The same turns and mirrors carry the whole set onto itself, and each row onto the other rows of its family. Which rows share a family with each named row? Give them in list order.
These 32 rows form 4 families of 8 rows each.
Fud: [  9.1  32.0  -4.3 -16.2   6.4  -2.9 -11.4 -11.7   3.4]
zuk: [ 0.2 26.4  7.7 -7.2  4.6 -3.1 -3.6 -9.8 21.9]
pegeb: [  7.2  25.1  -1.2 -16.2   2.9  -1.4  -2.9   0.3   1.7]
gata: [  0.0  19.3  -1.4 -14.9   9.7 -18.6  -4.3  -6.1   1.3]
ruzoz: [  1.0  19.9   0.3  -1.8  11.5  -5.3 -10.3 -16.4  -5.2]
nava: [ 11.0  28.4   9.9 -10.7   0.9  -0.1 -20.4  -7.1   0.9]
ven: [ 3.3 24.7 21.6 -5.4  5.7 -2.6 -7.4 -7.0 14.6]
Novip: [ -3.1  26.5  13.5  -0.9   1.5  -3.3   3.7 -17.1   4.6]
Kal: [ 13.4  25.1  11.4  -0.6   4.4 -11.5 -15.1  -1.1  15.8]
vivag: [ 9.1 16.0  5.1 -5.6  5.9 -1.2  3.4 -5.8 15.7]
fasip: [  6.6  22.4  -1.1 -21.0  -1.8  -3.5  -4.9 -12.3   8.1]
nuve: [ 11.5  15.4  17.9  -8.7   5.2 -13.1  -5.1  -3.5  14.8]
Sobag: [  6.8  22.1   5.5  -8.8  -4.9 -18.4   3.7 -14.8  10.5]
Vuzo: [  8.9  19.9  16.8  -4.4  -3.1  -7.8   4.9 -11.3  -0.1]
tutug: [  8.0  29.9  -2.8 -12.6   0.1  -3.3 -17.8  -9.3   9.5]
zak: [ -1.1  28.1  15.3  -7.1   0.8 -17.1  -3.0 -18.1  10.9]
lemom: [  5.7  24.2   2.8 -13.4  16.0 -17.0 -14.5 -13.8   0.8]
sepu: [  9.9  21.4  15.2 -19.9  -2.3  -3.0 -10.0  -8.6   0.9]
bog: [  1.9  11.5   7.2 -11.0  10.6  -0.9  -1.9 -13.4  -0.7]
Buz: [  5.1  27.5   1.0   3.4   1.0 -19.2  -4.6 -16.5   5.3]
tukip: [12.0 25.4  2.8  3.1  5.6 -0.2 -8.6 -2.5 13.7]
lozu: [  1.9  21.3   4.5  -6.6  10.9 -17.4 -18.2 -15.6  -0.3]
tobiv: [  2.0  12.8   8.4 -17.4   9.7 -15.5  -9.0 -14.3   6.7]
Fuzig: [  3.4  18.4   7.9 -11.0  11.3  -8.5  -2.2  -4.0  -8.9]
kupu: [  8.8  25.9  11.8   6.0   0.4 -12.1  -4.3 -12.3  -4.0]
vopa: [  9.1  33.4   6.4   0.5   3.1 -19.2  -2.1 -16.7  10.0]
zula: [11.0 29.7  4.7  2.6 10.1 -2.5 -2.3 -7.9 16.6]
Luzo: [  5.6  22.3   2.7  -7.7  16.1  -3.2  -8.9 -13.3  -5.9]
zolo: [ 10.0  31.0  14.4   5.1   3.8  -8.0  -0.2 -12.8   1.0]
bave: [  9.7  25.1   9.4 -20.0   1.8 -11.1 -11.3   1.9   2.2]
Pepa: [ 12.6  31.0   9.7 -15.6   5.5  -3.9 -17.1  -7.9  -2.7]
mopi: [ 13.2  29.0  17.2  -0.5   9.6 -11.3  -9.7  -6.3  14.5]

Which other rows belong to the same family as nuve? vivag, fasip, Sobag, Vuzo, sepu, bog, tobiv
Which other rows belong to the same family as Luzo? Fud, lemom, vopa, zula, zolo, Pepa, mopi

The same turns and mirrors carry the whole set onto itself, and each row onto the other rows of its family. Which rows share a family with each named row? Give them in list order.
These 32 rows form 4 families of 8 rows each.
Dile: [-14.0  -4.5   2.6  10.5  14.4  -2.1   6.0  -4.5  -1.1  16.9  -6.0   2.7
 -21.0  -3.4  24.0 -19.7   6.1  -5.2  18.2   9.9]
nariz: [-11.3  -8.1   1.1  18.4   4.4  -0.7   5.5  -8.5  -1.9  13.0  -8.0   4.5
  -6.4  -9.3  23.3 -16.7   4.0  -3.3   0.6  -0.8]
kaz: [-11.4 -14.7   1.4  14.2  11.9 -10.5   3.6  -1.9  -5.7  -2.4  -1.8  -0.5
 -13.4 -10.5  27.8 -11.1  10.9 -14.7  17.6  12.1]
vup: [-11.1   1.9   9.5  16.6   5.7   3.4   8.2 -11.4  -0.8   7.2   6.0   7.6
  -3.3   8.6   6.2  -1.3  -5.8  -6.9  17.7  -5.6]
sasem: [ -9.1  -9.9   6.2  20.1   9.4  -3.3   3.7  -0.5  -9.8   9.4   1.2   8.5
 -17.0  -8.8  20.4 -18.7  10.2 -11.8  13.6  11.7]
Lovit: [-11.4  -3.5   7.3  10.6   7.7  -1.6   9.9 -13.1   4.8  -3.6   3.3  -1.1
   1.8   7.7  14.4   6.9  -2.2 -10.0  19.7  -4.1]
bapul: [ -8.0  -0.3   8.8  12.1   6.0   3.8   6.0 -11.3   7.3   6.0   7.1   4.2
   1.4   7.8  13.8   2.3   0.0  -5.0  17.9  -4.5]
mibiz: [-15.1 -12.4  -1.4  17.1   7.3  -9.3   9.2 -11.5  -5.7   0.6 -13.4  -2.8
  -5.8 -10.4  24.2 -10.8   0.9  -9.9   3.1  -0.1]
Vila: [-15.8 -12.4   7.0  19.1  -0.4 -13.9  12.9  -6.8  -9.8   6.3  -9.1  -3.0
 -22.2  -9.6  10.7 -13.4   5.0 -17.4  10.3   4.6]
buto: [ -7.6 -14.4  -3.6   8.5   9.9  -2.3  -1.0  -5.2   3.8   9.6  -9.0  -2.4
 -18.7  -6.7  26.0 -10.8   8.3  -7.5  22.3   8.3]
gepos: [-21.8  -1.0  16.1  14.3   7.5   2.8  24.7  -0.1   1.9  11.3  -1.5   5.7
 -13.4   0.8   7.9  -0.4  -2.5   1.7  22.2  -1.4]
Dem: [-15.6  -8.8   0.1  20.4   6.0  -5.2   8.1 -10.8  -8.8   7.7 -11.9   3.1
  -9.7  -9.8  17.8 -16.3  -1.7  -8.0   1.4  -1.2]
zelo: [-16.9  -8.9  11.8  13.1  -2.3 -10.9  15.8  -9.1   3.8  -3.4  -1.1  -5.3
 -12.3  -1.0   2.9   6.7  -2.7 -16.5  24.9   0.9]
vub: [-14.5  -6.4  11.1   6.7  -2.0  -7.2   9.2  -6.2  17.6   3.1   4.5  -6.5
  -6.4  -2.1  14.2   7.1   4.6  -8.9  26.5   0.6]
Vib: [-14.2  -0.9   8.0  14.9   8.0  -2.8  11.2 -13.3  -3.5  -2.6   2.3   2.9
  -3.2   8.2   6.3   3.2  -8.2 -11.6  19.6  -4.9]
Voki: [-22.7  -9.0  12.3  18.1   2.4  -1.7  16.8  -4.3   5.9  -6.7   1.2   6.4
  -6.3  -7.9   9.6   7.4  -6.8  -7.1  26.7   3.8]
Rorok: [-18.7  -4.3   8.7   9.5   5.7   3.9  11.9   2.0  11.6  11.4  -0.1   3.2
 -10.2  -3.7  14.5   3.5  -1.0   5.5  28.1  -5.2]
vopar: [-13.8 -16.4   2.3  11.2   0.8 -16.6   6.6  -6.0   2.1   0.8  -8.9 -10.7
 -15.6 -12.3  21.9  -6.0  10.0 -15.7  14.1   4.5]
desif: [-20.8  -5.9  15.2  22.3   0.3   3.2  16.7  -3.6   3.4   0.9   3.0  12.2
  -9.1  -6.3   4.2   2.0  -7.1  -5.1  23.8   3.5]
firem: [-14.3   1.8  16.5  11.3  -1.9  -1.0  10.4  -4.3  14.3  16.6   9.2   2.4
  -9.3   1.0   9.5  -3.2   4.3  -3.7  21.3   1.1]
Paf: [-12.1 -13.2   2.9  19.4  10.3  -9.3   5.1  -2.3 -13.7   0.5  -2.9   3.9
 -18.4  -9.9  19.4 -14.7   5.8 -16.9  16.2  11.0]
fof: [-12.1 -10.1   6.5  15.0  13.4  -3.3  16.7  -8.5  -9.7   9.6 -10.8   1.5
 -23.1  -0.3  17.5 -16.8   5.8 -13.2  14.2  13.3]
Nune: [-19.6  -7.2  13.6  15.0   2.3   1.2  14.8  -2.9  14.3  -2.8   4.8   5.9
  -1.8  -7.7  16.7   7.1  -1.0  -2.8  25.8   4.8]
Pefo: [ -7.7 -11.3   4.4  14.7  10.4  -4.3   2.4  -0.6  -1.9   6.4   2.5   3.5
 -12.4  -9.4  29.1 -15.2  14.7 -10.3  14.5  12.9]
pafol: [ -5.1 -19.1  -0.2  13.1   8.9  -3.6   9.6  -9.3  -4.7   1.5 -13.9  -3.3
 -20.4  -4.4  19.7  -7.8   7.8 -15.6  18.0  11.7]
Bafe: [-12.3 -14.6   7.5  11.3   1.5   3.0  14.2  -1.4   8.6   0.0  -6.5  -1.2
  -9.5  -4.8  11.0  12.0   0.3  -1.8  28.3  -3.9]
fudo: [-10.9 -11.3  -0.7  14.3   5.5  -4.0   6.2 -10.0   2.2   5.2  -9.4  -1.9
  -2.8 -10.5  29.0 -11.2   6.8  -4.8   2.4   0.5]
Pib: [-14.0  -4.6  10.3  17.6   0.2  -7.1   9.0  -3.3  -2.3  20.3  -2.1   2.5
 -20.0  -8.4  15.0 -20.0  10.1  -8.8   7.6   4.9]
zad: [-15.2 -11.3  14.2  15.8   3.6   2.0  27.1  -3.6  -0.7  -0.4  -7.5   1.6
 -12.6  -0.1   5.1   7.6  -1.0  -5.3  22.1  -0.2]
vifi: [-17.6  -0.4  17.6  17.5  -2.9  -3.8  17.3  -7.2   0.6  10.6   3.9   4.2
 -15.9   1.8  -2.3  -3.4  -2.9 -11.7  20.3   1.2]
zav: [-18.2  -4.1  16.2  19.4   0.6   7.0  15.3  -1.6  10.9   5.8   6.9  12.2
  -4.7  -6.2  11.3   1.9  -1.3  -0.5  23.0   4.5]
gon: [-11.9  -8.7   5.6  10.0   0.7  -9.8   3.2  -2.7   9.2  14.7  -1.6  -5.5
 -13.5 -11.1  27.0 -13.0  15.3  -7.0  12.7   4.8]

Which other rows belong to the same family as zad? Dile, buto, gepos, Rorok, fof, pafol, Bafe
Which other rows belong to the same family as desif? kaz, sasem, Voki, Paf, Nune, Pefo, zav
Which other rows belong to the same family as nariz? vup, Lovit, bapul, mibiz, Dem, Vib, fudo

